Some points, one per row:
0.24 1.13 -1.99 -0.54 -0.04 0.92 1.88 -2.23 -3.64 -2.24 -2.70 3.51 1.19 1.04 -0.02 -1.71 0.63 0.18 1.04 1.48 -1.51 0.15 -1.07 0.39 0.53 -3.14 -0.98 1.72 -1.30 -1.15 0.25 0.42 -1.03 -1.36 -0.29 -0.54 0.15 0.25
-0.42 0.15 0.00 -0.37 -0.34 0.02 0.21 0.14 -1.27 -0.40 -1.42 1.26 -0.12 -0.12 0.85 0.18 0.00 -0.22 0.10 0.43 -0.16 -0.14 -0.44 0.82 0.88 -0.58 -0.48 1.01 -1.29 -0.99 -0.53 -0.20 -0.21 0.01 0.05 0.02 -0.43 -0.69
0.36 0.90 0.43 -0.16 -0.07 0.31 0.55 -0.13 1.39 0.11 0.91 -1.03 -1.13 -0.30 0.59 0.74 -0.06 -0.34 0.22 -0.70 0.50 0.24 -2.40 1.53 2.31 -2.18 -0.80 1.12 -1.94 -2.20 -1.24 1.68 0.30 0.83 0.56 0.02 -0.31 0.10
-1.85 -0.91 1.44 -0.53 -0.22 2.08 1.06 -0.80 -2.60 -3.23 -3.13 2.42 -2.59 -1.76 -0.06 0.48 -1.74 -0.05 1.93 -0.16 -0.54 -1.00 3.45 -3.09 -2.14 2.51 0.26 -2.49 4.11 3.01 2.71 -2.90 -1.47 0.18 -1.24 -1.14 2.41 1.22
0.21 0.20 -0.14 -0.31 -0.03 -0.28 -0.06 -0.27 0.88 -0.12 1.14 -0.87 -0.01 -0.56 -0.09 -0.17 -0.42 0.68 -0.15 -0.52 0.21 -0.07 0.91 -0.58 -0.65 0.92 0.11 -0.25 0.24 0.40 0.06 -0.20 0.48 0.36 -4.23 -2.11 4.23 4.14
-0.45 -0.02 1.43 -0.63 2.00 0.30 -2.77 -0.61 2.22 2.14 1.24 -2.40 3.10 1.47 -0.06 -0.73 0.45 -1.84 0.25 1.78 0.01 0.07 2.28 -1.36 -2.35 1.43 0.59 0.57 2.01 1.28 0.09 -3.19 -1.48 -1.45 3.18 1.23 -4.84 -5.10
0.32 0.15 -0.48 -0.05 0.44 0.40 0.42 0.05 -0.17 1.61 -1.21 0.66 0.85 -0.13 2.15 0.36 0.34 0.02 -0.41 0.12 -0.38 0.86 -2.79 2.40 2.44 -3.23 -1.21 2.38 -3.65 -2.44 -1.56 2.57 0.10 0.60 -3.00 -0.29 3.01 2.68
-1.13 1.90 0.42 -1.81 1.73 0.23 0.71 2.02 -0.81 -0.95 -0.37 1.77 -0.83 1.60 0.64 1.31 1.02 0.54 0.29 -0.20 -1.14 -1.67 -0.75 0.32 0.38 0.94 -1.18 2.79 -1.05 0.10 0.18 0.63 -0.87 -0.07 -0.69 -3.65 0.68 1.94
0.52 0.01 1.50 -1.09 2.00 0.51 -1.26 1.98 -2.29 -2.30 -1.73 0.65 0.18 -0.90 0.39 -1.43 -1.17 0.29 -1.66 -0.22 -2.68 -0.16 3.94 -4.20 -4.34 4.27 -0.10 -3.96 2.99 3.28 1.01 -0.93 1.33 -0.91 -3.33 -3.20 5.34 5.09
-2.46 0.85 -0.06 -1.44 0.64 2.73 -1.12 1.41 -2.46 -0.78 -4.61 3.91 2.50 -0.86 -0.72 -2.01 0.18 0.62 1.17 -1.63 1.80 -0.51 2.91 -2.35 -4.06 0.47 1.10 -2.20 3.78 2.02 1.09 -2.70 -0.09 0.13 -0.91 -0.74 2.51 1.44
-0.72 0.25 -0.34 0.51 -0.61 0.67 -0.13 0.11 -5.08 -2.99 -5.40 5.22 -0.64 0.60 0.42 -0.75 0.03 -0.72 0.37 0.73 -0.14 0.21 2.20 -2.04 -1.78 1.92 0.37 -1.76 2.19 2.21 0.75 -2.43 -0.61 -0.20 2.88 0.86 -3.11 -2.97
-0.15 -0.43 0.73 0.52 0.30 0.53 -0.22 -0.32 1.31 1.64 0.51 -0.78 1.23 0.92 -0.30 0.08 0.21 -0.06 0.34 0.26 0.31 -0.41 2.21 -2.43 -2.38 2.27 0.49 -1.85 2.87 2.62 0.79 -2.37 -0.47 0.08 4.49 2.11 -4.70 -4.91
-0.01 -0.21 -0.15 -0.55 -1.07 -0.32 -0.42 -0.17 -0.95 -1.26 -0.47 0.63 -0.74 0.51 -1.15 -0.15 -0.78 0.52 -0.11 -0.62 0.77 0.01 3.50 -2.61 -3.20 2.94 0.84 -2.47 3.13 2.99 1.46 -2.06 0.45 -0.06 0.47 0.17 0.13 -0.27
2.47 0.62 -0.66 -2.54 0.24 -2.34 0.12 1.08 -0.68 -3.25 0.40 0.80 -3.17 -1.01 -0.02 2.31 0.78 -0.58 0.06 1.08 0.63 2.92 -0.55 1.24 1.11 -1.59 1.24 0.98 -0.50 -2.96 -2.50 0.72 1.50 2.19 -1.32 -1.64 1.04 1.59
-0.25 0.27 -0.10 -0.41 0.07 -0.09 -0.25 0.14 -0.18 -0.77 0.62 -0.15 -0.62 -0.39 -0.46 0.27 -0.18 0.52 -0.37 -0.26 0.61 -0.68 2.44 -1.91 -2.39 2.50 0.61 -1.94 1.97 2.17 1.15 -1.02 0.45 0.02 -3.82 -1.44 3.57 3.73
0.08 -1.23 0.30 0.18 0.27 -0.50 -0.27 0.10 1.23 1.34 0.88 -0.94 0.07 0.25 -0.63 0.36 -0.30 0.39 1.30 -0.59 0.97 0.15 0.18 0.52 0.40 -0.45 -0.65 0.69 0.52 -1.36 -1.04 0.63 0.08 0.20 1.42 0.29 -1.27 -0.73
0.76 0.33 2.09 0.20 -0.99 1.02 1.93 2.43 -3.12 -3.46 -3.34 3.22 -0.98 -0.69 -1.75 1.82 0.58 -2.83 -0.60 0.50 0.09 0.16 -2.98 4.05 4.48 -3.72 -0.40 0.57 -2.22 -2.61 -0.81 3.06 -1.15 0.54 6.56 1.21 -5.68 -5.50
0.23 0.30 -0.56 -0.92 -0.05 -0.43 0.17 -0.41 -0.40 -1.98 -0.02 0.22 -1.54 -0.77 -0.26 -0.14 -0.71 0.21 0.53 -0.82 0.03 0.43 -1.34 1.38 1.11 -1.39 -0.30 1.16 -1.40 -1.57 -0.30 0.94 0.47 -0.17 -3.10 -2.26 3.07 3.22
0.23 0.55 0.31 -0.29 -0.65 0.32 0.83 -0.87 -0.68 -3.22 -0.03 0.24 -1.92 -1.64 -0.48 0.92 -0.35 -0.57 -0.09 -0.76 -1.03 0.31 -2.34 3.26 3.63 -2.30 -2.60 1.26 -4.86 -1.49 0.43 2.10 -0.72 -0.36 -3.38 -2.47 2.71 1.38
-0.57 -0.03 0.30 0.67 -0.61 0.78 0.09 0.45 -1.03 -1.53 -0.84 2.47 -2.05 -0.65 -0.19 0.25 0.06 0.82 -0.06 -0.17 0.17 1.26 0.12 0.81 0.07 -0.95 -0.33 -0.41 -0.58 -1.49 0.74 0.46 0.86 -0.81 3.49 0.54 -4.38 -3.20
0.15 0.01 0.01 -0.22 -0.25 0.08 1.02 0.56 -1.34 0.82 -1.10 1.61 1.19 -0.65 1.26 -0.40 -0.43 -0.25 0.45 0.52 -0.68 0.33 -3.71 3.21 3.25 -3.18 -1.19 2.74 -3.23 -3.52 -2.18 1.69 -0.33 0.32 -0.81 -0.69 1.00 0.88
-0.39 0.73 0.08 -0.24 -0.89 0.02 0.67 0.09 -3.36 -4.53 -2.81 3.20 -2.93 -0.11 -0.27 0.32 -0.15 0.04 0.35 0.55 -0.12 0.83 -2.58 3.23 2.49 -2.42 0.20 1.45 -2.59 -2.51 -0.89 1.43 0.30 0.44 1.62 0.29 -1.44 -1.41
-0.29 -0.49 0.22 0.58 -0.02 0.18 0.21 -0.24 0.11 1.90 -0.67 0.21 1.68 0.78 0.17 -0.39 0.07 -0.58 0.01 0.55 0.04 -0.22 1.42 -1.67 -1.67 1.42 0.24 -1.43 1.70 1.61 0.27 -1.75 -0.41 -0.39 4.34 1.91 -4.51 -4.50
0.04 -0.15 -0.18 -0.08 0.48 -0.58 0.08 -0.16 2.27 2.34 2.01 -2.42 1.13 0.15 -0.01 0.23 -0.32 0.57 0.00 -0.51 0.26 -0.57 1.08 -0.93 -0.91 0.93 0.32 -0.46 0.62 0.75 0.00 -0.04 0.41 -0.35 -2.22 -0.90 2.38 2.34
-0.24 0.03 0.30 1.03 -0.71 -0.80 0.85 0.09 0.20 -0.89 0.72 -0.50 -0.96 0.28 -0.47 0.46 0.09 -0.08 1.35 0.76 -0.22 0.15 -3.15 4.53 2.71 -2.53 0.18 2.00 -3.50 -3.04 0.57 2.18 0.05 1.04 4.00 2.02 -4.34 -3.75
-0.51 -0.20 -0.09 1.26 -0.18 0.48 1.18 0.23 -3.79 -4.20 -2.73 3.20 -2.34 1.40 -0.40 0.32 0.28 -0.16 0.42 0.37 -0.30 0.59 -1.27 2.05 1.82 -1.91 0.28 0.83 -1.50 -1.44 -0.40 0.31 -0.52 0.24 4.46 1.57 -4.11 -5.41
-0.90 -0.08 -0.10 0.27 -0.20 0.34 -0.28 0.27 -3.24 -1.34 -3.30 3.29 0.32 0.10 -0.05 -0.63 0.00 -0.90 -0.14 0.47 -0.17 -0.19 1.84 -1.67 -1.65 1.08 -0.30 -1.36 1.44 1.66 0.95 -1.60 -0.77 0.20 1.13 0.19 -1.35 -1.51
0.45 -0.06 -0.30 -0.09 -0.11 -0.14 0.58 -0.19 1.18 1.07 1.13 -1.21 0.50 -0.22 0.24 -0.26 -0.25 -0.31 -0.07 -0.19 0.29 0.25 -1.35 1.34 1.27 -1.34 -0.59 1.09 -1.13 -1.04 -0.67 0.73 0.21 -0.14 -0.92 0.00 0.71 0.69
-0.97 0.46 -0.84 -0.29 -0.50 -0.93 0.48 -0.36 -1.26 -3.48 -0.58 1.08 -2.10 -0.28 -1.20 0.50 0.04 0.99 -0.91 -0.11 0.36 -0.07 0.47 -0.74 -0.60 0.82 0.12 -1.05 0.39 0.06 0.59 1.18 0.62 0.61 -2.57 -1.62 3.66 3.49
12 more points follow, each with its number after it:
0.18 -0.80 -2.88 0.12 -2.29 0.46 1.22 -1.23 2.56 3.12 4.19 -3.24 0.36 -0.85 -0.40 0.44 1.70 -0.08 -0.49 -1.69 1.04 2.08 0.02 0.21 0.01 -2.39 0.82 0.93 -3.00 -1.90 -0.88 -0.94 -0.54 -0.86 0.82 1.87 -0.81 -1.45 0
-0.15 -0.42 0.07 0.27 -0.02 0.10 -0.96 -0.05 2.65 3.41 1.73 -2.65 1.89 1.19 -0.24 -0.34 0.46 -0.14 0.12 0.16 0.67 -0.55 2.06 -3.07 -2.30 2.15 1.21 -1.22 2.55 2.24 0.62 -1.81 -0.56 -0.17 4.68 2.40 -4.67 -4.52 1
0.78 -0.16 1.80 0.69 -0.77 0.66 -2.13 1.19 -5.33 -3.53 -5.28 3.92 -1.63 0.35 0.23 -1.00 -1.28 0.77 -0.02 1.12 -1.19 -0.70 2.95 -3.97 -2.61 3.81 -1.16 -4.21 3.26 4.26 0.59 -0.16 1.98 0.87 1.78 1.08 -2.77 -0.64 2
-0.53 -0.30 -0.58 -0.60 -0.48 -0.18 -0.45 -0.15 4.68 3.68 4.42 -4.33 0.44 0.14 -1.44 0.85 -0.52 0.02 0.43 -0.86 0.16 -1.27 4.01 -4.10 -4.64 4.67 2.83 -1.99 4.79 4.36 1.84 -1.88 -0.33 0.60 1.54 1.55 -2.25 -2.39 3
-0.11 -1.74 1.51 -1.21 0.18 0.32 0.14 0.47 3.34 3.09 3.36 -4.61 3.42 0.11 -1.40 0.97 1.58 1.69 -3.22 0.44 -2.19 -0.07 0.80 -2.10 -1.25 -0.47 -1.67 -1.89 0.88 0.59 1.25 2.51 -0.78 -0.04 0.21 1.01 -1.72 -1.93 4
0.55 -0.17 -0.04 -0.29 0.09 -1.12 -0.02 0.32 3.08 2.10 3.26 -2.76 -0.55 -0.33 -1.17 -1.07 -1.03 -1.29 -0.32 0.60 1.01 -0.22 -0.81 -0.77 0.55 1.14 1.44 0.82 1.73 0.59 -0.23 0.13 -0.69 0.24 1.79 1.68 -0.43 -1.11 5
-1.93 2.00 -0.48 -1.33 -1.59 -0.20 -1.97 0.36 2.10 -0.69 1.33 -0.01 -0.23 0.18 -1.73 -0.74 -0.98 2.01 1.33 -0.79 -0.20 -2.31 3.70 -5.60 -4.01 5.19 2.85 -3.59 4.64 5.27 0.19 -2.89 0.24 -0.08 3.51 0.75 -0.84 -0.61 6
-2.59 1.12 -1.61 -1.51 -1.54 0.14 0.67 0.19 -0.35 -3.88 0.19 -0.67 -1.01 -1.69 -0.60 0.35 -0.33 -0.05 -1.67 2.87 -1.40 0.87 -2.56 4.88 3.16 -1.75 -2.23 2.89 -2.44 -2.55 -1.57 1.45 0.13 0.33 -2.61 -1.78 2.26 2.03 7
0.24 -0.19 -0.36 -0.55 0.47 -0.38 -0.21 0.00 4.04 3.46 3.74 -3.94 1.51 -0.40 -0.58 0.30 -0.02 0.89 -0.44 -0.20 0.42 -0.51 1.61 -2.21 -1.72 1.98 0.51 -1.23 1.73 2.04 0.36 -0.43 0.48 -0.16 -3.02 -1.16 2.93 2.85 8
0.10 -0.50 -0.17 -0.78 1.38 0.42 -0.18 0.35 3.76 5.05 3.22 -3.83 2.04 -0.21 -0.37 -0.76 -0.91 0.47 0.38 -0.26 0.66 -0.33 1.56 -1.70 -1.93 1.88 1.24 -1.76 1.77 2.36 1.02 0.12 -0.18 -0.07 -1.89 0.05 1.87 1.87 9
0.43 -0.18 0.38 -0.12 0.49 0.11 0.48 0.27 4.93 3.92 4.87 -4.86 0.52 -0.22 0.64 0.35 0.41 0.54 -0.10 -0.26 0.35 0.39 -3.97 3.58 3.70 -3.82 -0.42 3.00 -3.77 -3.65 -1.21 2.85 0.11 0.13 0.48 0.16 -0.53 -0.20 10
0.92 -0.05 1.58 -0.83 0.29 -0.58 -0.15 -0.60 1.36 2.13 1.72 -1.70 0.54 0.62 1.14 0.60 -2.44 -0.89 0.82 -0.36 -1.73 -0.57 -3.37 4.77 4.24 -2.81 -0.87 1.86 -2.37 -3.10 -1.38 3.56 1.47 -1.32 -0.34 0.14 0.08 1.98 11
Which two of these numbered points are nearest to each point below, looking only along the 6 directions in which the first points spread most? Their numbers follow each, nearest first.
1.08 -1.23 -0.67 0.06 0.90 0.84 0.11 0.05 3.01 3.88 2.97 -4.04 1.78 -0.10 0.24 0.16 0.59 -0.37 -0.08 0.65 -0.45 0.39 -1.67 1.46 0.70 -1.25 -0.51 1.43 -1.28 -1.29 0.14 0.62 0.24 -0.20 1.00 0.55 -1.13 -1.05 > 0 5
0.41 -1.51 1.48 0.20 0.52 0.88 -1.56 0.94 4.94 4.34 3.74 -4.14 1.11 0.69 0.16 0.22 0.15 -0.42 1.42 1.01 0.97 0.50 1.04 -1.47 -2.32 0.97 0.48 -0.01 1.67 0.84 -1.37 -0.23 -0.80 -0.25 1.07 0.87 -1.17 -0.64 > 4 5
0.56 -0.92 -0.04 0.08 0.46 0.35 -0.33 -0.19 3.96 5.98 2.75 -3.92 3.06 0.49 1.45 0.02 0.29 -0.15 0.05 0.80 0.18 0.08 -1.78 0.93 1.68 -1.46 -0.93 1.20 -1.71 -1.41 -1.32 0.55 -0.39 0.02 2.29 1.48 -2.49 -2.75 > 0 4
0.86 -0.07 -0.22 0.03 0.54 -0.34 0.19 -0.17 1.05 2.20 1.07 -1.44 0.58 -0.23 1.63 0.69 -0.23 -0.15 -0.19 0.54 0.12 0.30 -3.53 2.97 3.51 -3.62 -0.68 2.75 -3.41 -3.54 -1.31 2.75 -0.20 0.13 -0.92 -0.47 0.97 0.73 > 11 10
0.35 -0.58 -0.63 -0.82 0.16 -0.37 -0.47 0.33 3.65 3.81 3.52 -3.67 1.80 -0.10 -0.20 0.37 -0.09 0.42 -0.27 -0.43 0.78 -0.03 1.74 -2.01 -1.96 1.83 0.03 -0.83 1.78 2.08 0.66 -0.90 0.26 0.18 -1.79 -0.18 1.93 1.97 > 9 8
0.60 0.44 0.91 -0.27 1.01 -0.17 -0.10 -0.15 2.89 3.86 2.07 -2.37 1.38 -0.46 0.98 -0.06 -0.34 0.07 0.45 -0.18 0.35 0.32 -1.20 0.88 0.99 -0.80 -1.00 0.88 -1.70 -1.36 -0.36 0.63 0.63 0.07 0.82 1.58 -1.15 -0.89 > 0 5
0.11 -1.10 1.36 -1.85 0.55 0.02 -0.37 0.02 4.48 5.01 2.91 -3.33 3.07 1.75 -0.72 -0.23 0.23 0.42 0.18 -1.92 0.18 1.12 0.75 -2.07 -2.81 3.91 2.49 -1.68 3.23 2.69 1.55 -2.68 -0.23 -0.50 4.09 1.90 -5.04 -4.77 > 1 3
1.66 -0.53 1.08 0.11 0.01 -0.13 -0.09 -0.01 6.62 4.89 5.30 -5.89 2.46 1.06 0.98 0.67 0.71 -0.17 0.27 -0.12 -0.66 0.03 -3.62 3.82 3.65 -2.99 -0.81 3.28 -3.85 -3.68 -1.60 2.77 0.95 0.34 1.84 0.74 -1.49 -1.16 > 10 11
0.03 -0.02 -0.30 0.66 1.84 -1.14 -1.63 -0.03 -3.92 -3.51 -4.77 5.11 -1.01 1.31 0.11 -0.04 -0.13 -1.48 -0.21 2.16 1.56 0.70 2.54 -1.73 -2.95 -0.39 0.37 -1.94 2.16 2.01 1.09 -2.60 -1.56 -1.56 3.64 -0.27 -3.39 -3.55 > 2 6
1.43 -0.27 -0.07 -0.43 -0.23 -1.39 -0.16 -0.44 2.03 3.26 2.05 -1.18 0.64 -1.33 0.25 0.04 -0.08 -0.53 0.82 1.10 -0.66 -0.35 -0.96 1.75 1.36 -1.17 0.14 0.54 -1.00 -1.20 0.03 1.18 0.41 0.21 -0.75 -0.02 0.47 0.29 > 0 5
0.85 0.03 -0.17 1.19 -0.17 -0.44 -0.88 0.27 3.48 2.72 3.13 -3.48 2.48 -0.25 -0.40 -1.51 1.10 0.59 -0.46 -0.77 0.69 -0.91 0.87 -1.91 -1.93 2.47 0.00 -0.12 1.02 1.33 -0.52 -0.34 1.02 0.21 -4.36 -1.89 3.91 5.15 > 8 9
0.08 -0.39 0.72 0.19 -0.23 0.16 -0.58 0.13 3.73 2.56 3.83 -3.34 0.48 0.77 -0.93 0.41 0.27 -0.08 0.35 0.39 0.52 -0.14 1.54 -1.43 -1.70 1.92 1.14 -1.45 2.11 2.07 0.54 -0.69 -0.19 0.29 4.32 2.19 -4.25 -4.01 > 1 5
0.45 -0.26 0.02 0.08 0.26 -0.41 -0.34 -0.42 3.13 2.52 2.51 -2.79 1.18 0.11 -0.51 0.12 -0.45 0.78 0.10 -0.16 0.52 -0.36 1.84 -1.99 -2.08 2.12 0.47 -1.09 1.80 1.91 0.82 -0.97 0.16 -0.11 -1.15 -0.54 1.05 1.13 > 9 8
1.81 -0.50 -0.19 -0.21 0.75 0.29 -0.26 -0.29 5.13 5.48 4.86 -4.91 1.01 -0.25 0.41 1.49 1.13 -0.41 0.45 -0.43 -0.04 0.87 -3.50 3.10 3.64 -2.92 -0.18 2.82 -4.65 -4.16 -0.63 2.72 -0.88 0.16 2.22 0.73 -1.77 -1.55 > 10 11
0.15 1.10 3.01 1.39 1.92 1.36 -0.86 0.95 4.14 -0.07 6.00 -2.45 -1.25 0.41 -3.38 1.01 0.92 0.31 -0.16 0.24 -1.76 0.58 -3.69 2.59 0.89 -1.08 -0.08 2.74 -4.06 -1.54 -0.77 3.57 -2.03 1.82 3.43 2.74 -3.65 -4.10 > 10 11
0.37 0.49 -0.96 0.81 -0.69 -0.51 -0.73 0.35 2.35 2.85 1.93 -2.21 0.16 -0.39 -0.48 0.36 0.34 -0.73 -0.20 -0.70 0.06 -0.47 -0.53 0.11 0.36 -0.11 0.25 0.42 0.24 0.40 -0.79 -0.46 -0.18 0.29 1.28 0.85 -1.56 -1.21 > 5 4
1.16 0.38 0.46 -1.84 -0.90 0.83 0.16 -0.26 -2.04 -3.58 -0.80 1.27 -1.44 -1.49 -0.34 1.25 0.06 0.73 -0.45 -0.17 -0.83 0.63 -1.11 1.17 2.37 -1.79 -0.06 0.83 -2.38 -0.98 -0.35 1.41 0.30 0.54 -1.10 -1.46 1.56 1.60 > 7 11
-0.10 -0.06 -0.64 0.24 1.41 0.76 0.37 -0.29 3.32 5.58 2.50 -3.17 3.55 0.12 1.42 -0.83 0.26 0.53 -0.57 1.31 0.03 -0.65 1.20 -2.11 -2.24 2.39 0.88 -0.46 1.22 1.78 0.70 -1.27 -0.62 -0.69 1.28 1.92 -1.36 -1.46 > 4 9
1.58 0.97 0.65 0.54 -1.00 -0.20 1.06 1.60 1.43 2.53 2.24 -1.43 2.72 -0.70 0.33 0.54 1.02 -0.96 -0.45 -1.63 -0.91 -0.25 -2.46 1.27 1.35 -3.01 -0.60 0.45 -3.74 -2.86 -0.56 3.42 -0.93 0.66 -0.43 0.70 0.30 -0.40 > 11 10
-0.42 -0.57 -0.60 0.08 0.65 -0.50 0.59 1.02 1.37 0.38 1.68 -2.93 1.29 1.11 0.32 0.35 0.27 -0.98 -0.39 -0.49 -0.88 0.71 -3.38 4.25 4.39 -3.74 1.17 2.13 -1.66 -3.19 -0.55 2.48 -1.55 0.31 -0.89 0.92 0.26 -0.08 > 11 10
-0.01 -0.51 0.22 0.05 0.29 0.47 0.00 0.29 3.51 2.99 3.15 -3.17 0.98 0.37 -0.65 -0.10 0.25 0.05 -0.11 0.23 0.61 -0.16 1.32 -1.14 -1.58 1.53 0.63 -0.78 1.40 1.75 1.07 -1.07 -0.04 0.51 2.13 1.13 -1.89 -2.39 > 4 5
-0.24 0.33 -0.48 -0.62 -0.27 -0.12 0.19 0.05 -0.55 -1.78 0.13 0.50 -1.51 -0.64 -1.00 -0.07 -0.30 0.63 0.13 -0.56 0.21 -0.03 0.12 0.73 0.29 -0.11 0.01 0.48 -0.60 -0.44 -0.22 0.32 0.61 0.24 -3.16 -1.60 3.39 3.57 > 7 8
-0.77 -0.21 -0.04 0.67 -0.38 0.30 -0.28 -0.07 -5.17 -3.48 -5.85 5.25 -0.60 0.62 0.14 -0.74 -0.37 -0.96 0.30 0.47 -0.24 0.08 2.80 -2.45 -2.52 2.44 0.24 -2.17 2.77 2.40 0.76 -2.95 -0.22 0.12 2.49 0.27 -2.34 -2.17 > 2 6
-1.10 -0.25 -0.71 0.84 -0.07 0.68 -2.36 1.06 -6.43 -5.55 -4.56 6.21 -1.35 0.97 0.71 0.63 0.40 -0.47 -0.97 1.66 -0.42 0.48 3.16 -1.95 -1.98 3.04 1.83 -0.69 2.69 1.43 2.60 -3.57 -2.14 -0.64 2.13 0.78 -1.79 -2.67 > 2 6
-0.51 0.34 -0.50 0.59 -0.13 -1.10 0.26 -0.05 -1.41 -1.76 -1.68 1.50 -1.29 -0.92 0.13 0.07 0.09 -0.58 -0.21 -0.34 -0.39 -0.28 -2.32 2.25 2.14 -2.07 -0.32 2.52 -2.00 -2.27 -0.32 1.64 0.03 0.49 -0.56 -0.44 0.97 0.78 > 7 11
-0.17 -0.10 0.74 -0.20 -0.64 0.50 -0.77 -0.60 -0.19 -1.70 0.57 0.01 -1.14 0.16 -1.47 0.36 0.29 0.79 0.01 -0.15 1.11 -1.04 4.56 -4.86 -4.28 4.80 2.50 -2.81 4.11 4.42 2.20 -2.39 0.06 0.07 1.89 1.13 -1.86 -1.87 > 6 2
-0.72 0.03 -0.54 -0.21 -1.26 0.30 0.25 -0.22 -4.54 -3.32 -4.76 4.48 -0.93 -0.12 0.01 0.01 -0.23 -0.63 0.20 0.26 -0.69 -0.21 3.10 -2.64 -1.93 2.72 1.54 -1.81 1.93 2.14 1.27 -1.86 -0.41 -0.78 2.27 0.61 -2.32 -2.99 > 2 6
0.25 0.07 0.36 -0.53 0.31 -0.04 0.35 -0.03 2.22 1.37 2.18 -2.17 0.30 0.29 -0.51 0.31 0.65 0.05 0.55 0.08 0.43 -0.40 -0.46 0.99 0.18 -0.31 0.03 0.18 -0.19 -0.65 0.19 0.23 -0.20 0.27 2.16 1.07 -1.70 -1.89 > 5 0
-1.94 1.08 1.15 -0.41 -0.66 0.62 -0.52 1.01 -1.11 1.75 -1.76 0.83 2.11 0.05 0.41 -0.65 -0.15 -0.44 0.71 -0.06 0.51 0.37 2.38 -3.52 -3.13 1.54 0.06 -2.46 2.08 2.86 -0.08 -3.11 1.27 -0.52 -3.09 -1.85 2.65 2.78 > 9 8
0.58 -0.73 -0.19 -0.17 0.45 0.30 0.18 -0.22 3.99 3.55 3.40 -3.68 1.42 0.13 0.51 0.49 0.30 0.25 0.01 -0.25 0.22 0.56 -2.37 2.01 2.26 -2.17 -0.92 1.95 -2.70 -1.95 -0.92 1.73 0.27 0.17 0.61 0.48 -0.45 -0.19 > 10 0
-0.14 0.01 -1.12 -1.48 0.66 -0.92 -0.89 0.55 1.14 1.56 1.80 -3.16 1.12 -1.94 -0.98 -0.21 -0.94 -0.76 -1.86 -0.33 -0.23 -0.95 2.90 -2.25 -2.28 2.03 -0.30 -1.47 1.85 1.55 1.05 -1.49 0.12 -0.59 -2.92 -2.23 3.50 3.98 > 8 9
-0.19 0.33 0.28 -0.57 0.05 -0.80 -0.05 -1.51 2.19 2.63 1.01 -1.97 -0.02 -0.42 0.79 0.71 0.87 -0.57 -0.14 -0.17 -0.36 1.08 -4.12 3.19 3.63 -4.00 -1.37 4.07 -4.49 -3.57 -1.09 2.81 -0.29 -0.72 -0.96 -0.85 -0.08 0.29 > 11 10
-0.25 -0.37 0.32 0.51 -0.46 0.53 -0.12 -0.01 -0.87 0.36 -1.68 1.32 0.61 0.57 0.02 -0.41 0.13 -0.98 0.03 0.63 0.17 -0.32 1.48 -1.56 -1.27 1.20 0.31 -1.35 1.75 1.28 0.25 -1.88 -0.18 0.10 3.49 1.31 -3.71 -3.69 > 1 5
-0.20 -0.51 0.32 0.78 0.56 0.24 -0.31 -0.10 3.48 4.50 2.47 -2.88 2.25 0.65 0.22 -0.04 -0.09 -0.43 0.36 -0.06 0.44 -0.03 1.62 -1.82 -2.04 2.03 0.50 -1.56 2.00 2.17 0.62 -1.61 -0.23 -0.09 3.09 2.06 -2.85 -3.21 > 1 4
0.52 0.99 1.59 1.28 -0.29 -0.49 0.49 -0.29 2.57 1.20 2.40 -1.70 0.43 0.30 -0.56 0.63 -0.37 0.52 0.90 0.12 -0.80 -0.03 -1.55 2.51 1.94 -1.71 0.56 2.24 -1.60 -1.72 -0.23 2.71 0.16 0.85 1.70 0.79 -0.63 -0.89 > 0 11
0.24 0.21 -0.28 -0.08 -0.57 -0.08 0.01 -0.53 -0.96 -1.66 -0.57 1.11 -1.20 -0.51 0.62 -0.84 0.57 -0.20 0.32 -0.06 0.53 1.31 -2.81 3.14 1.85 -2.27 -1.09 1.73 -1.44 -2.90 -0.83 2.04 0.10 0.21 -1.88 -0.81 0.80 2.08 > 7 11
-1.23 1.08 1.50 -0.47 -0.08 0.45 -2.38 -1.47 -5.55 -3.94 -4.41 7.30 -1.75 0.90 0.59 1.35 1.79 0.31 -2.41 -1.44 1.26 0.37 1.71 -1.42 -2.47 2.11 0.08 -1.79 2.67 2.64 1.30 -2.71 1.00 0.32 3.17 1.12 -2.49 -3.25 > 2 6
1.09 -0.87 0.72 0.51 -0.02 -0.16 -0.16 -0.52 4.19 2.89 4.47 -4.00 0.46 0.28 0.36 -0.03 0.00 0.67 -1.29 -0.11 1.27 1.22 -2.04 3.03 2.44 -1.82 -0.01 2.48 -1.65 -2.56 -1.61 3.45 0.82 -1.19 -2.04 1.39 1.36 1.29 > 10 11
0.30 -0.79 -0.66 0.06 0.14 -1.09 -0.22 -1.17 -2.72 0.71 -1.86 0.67 0.63 0.48 1.37 -1.28 -0.92 -0.55 -0.82 -1.36 0.27 0.94 1.67 -1.85 -1.61 1.18 0.26 0.43 1.69 2.16 -1.08 -1.08 -0.52 -2.48 -2.89 0.02 2.09 1.91 > 9 8
-0.23 0.87 0.23 1.16 0.67 -0.24 0.30 -0.12 -2.48 -2.78 -4.56 2.97 -1.96 1.19 -0.30 -0.24 -1.00 0.84 0.15 -0.66 -0.11 -0.83 2.76 -2.12 -0.98 1.83 1.61 -1.87 0.44 2.29 -0.53 -1.62 -0.17 -0.59 -0.08 0.55 -1.16 -0.73 > 2 6
-1.38 -0.99 1.80 0.59 0.92 -0.85 -3.82 0.27 -3.41 -4.69 -2.69 4.33 -1.59 -0.88 0.33 -1.58 1.09 -0.14 0.66 2.58 -0.73 0.33 3.45 -3.49 -4.25 3.18 3.38 -2.94 3.11 3.68 3.38 -2.11 -1.30 2.87 -0.12 -2.13 0.14 1.26 > 2 6
0.21 0.36 0.44 -0.24 -0.07 -0.40 0.24 0.44 0.81 -0.47 1.21 -1.19 -0.96 0.38 0.35 0.20 0.03 0.15 -0.15 0.36 -0.29 0.27 -3.66 3.53 3.61 -3.69 -0.86 2.95 -3.28 -3.78 -0.62 2.62 0.22 0.44 0.93 0.36 -0.90 -0.50 > 11 7
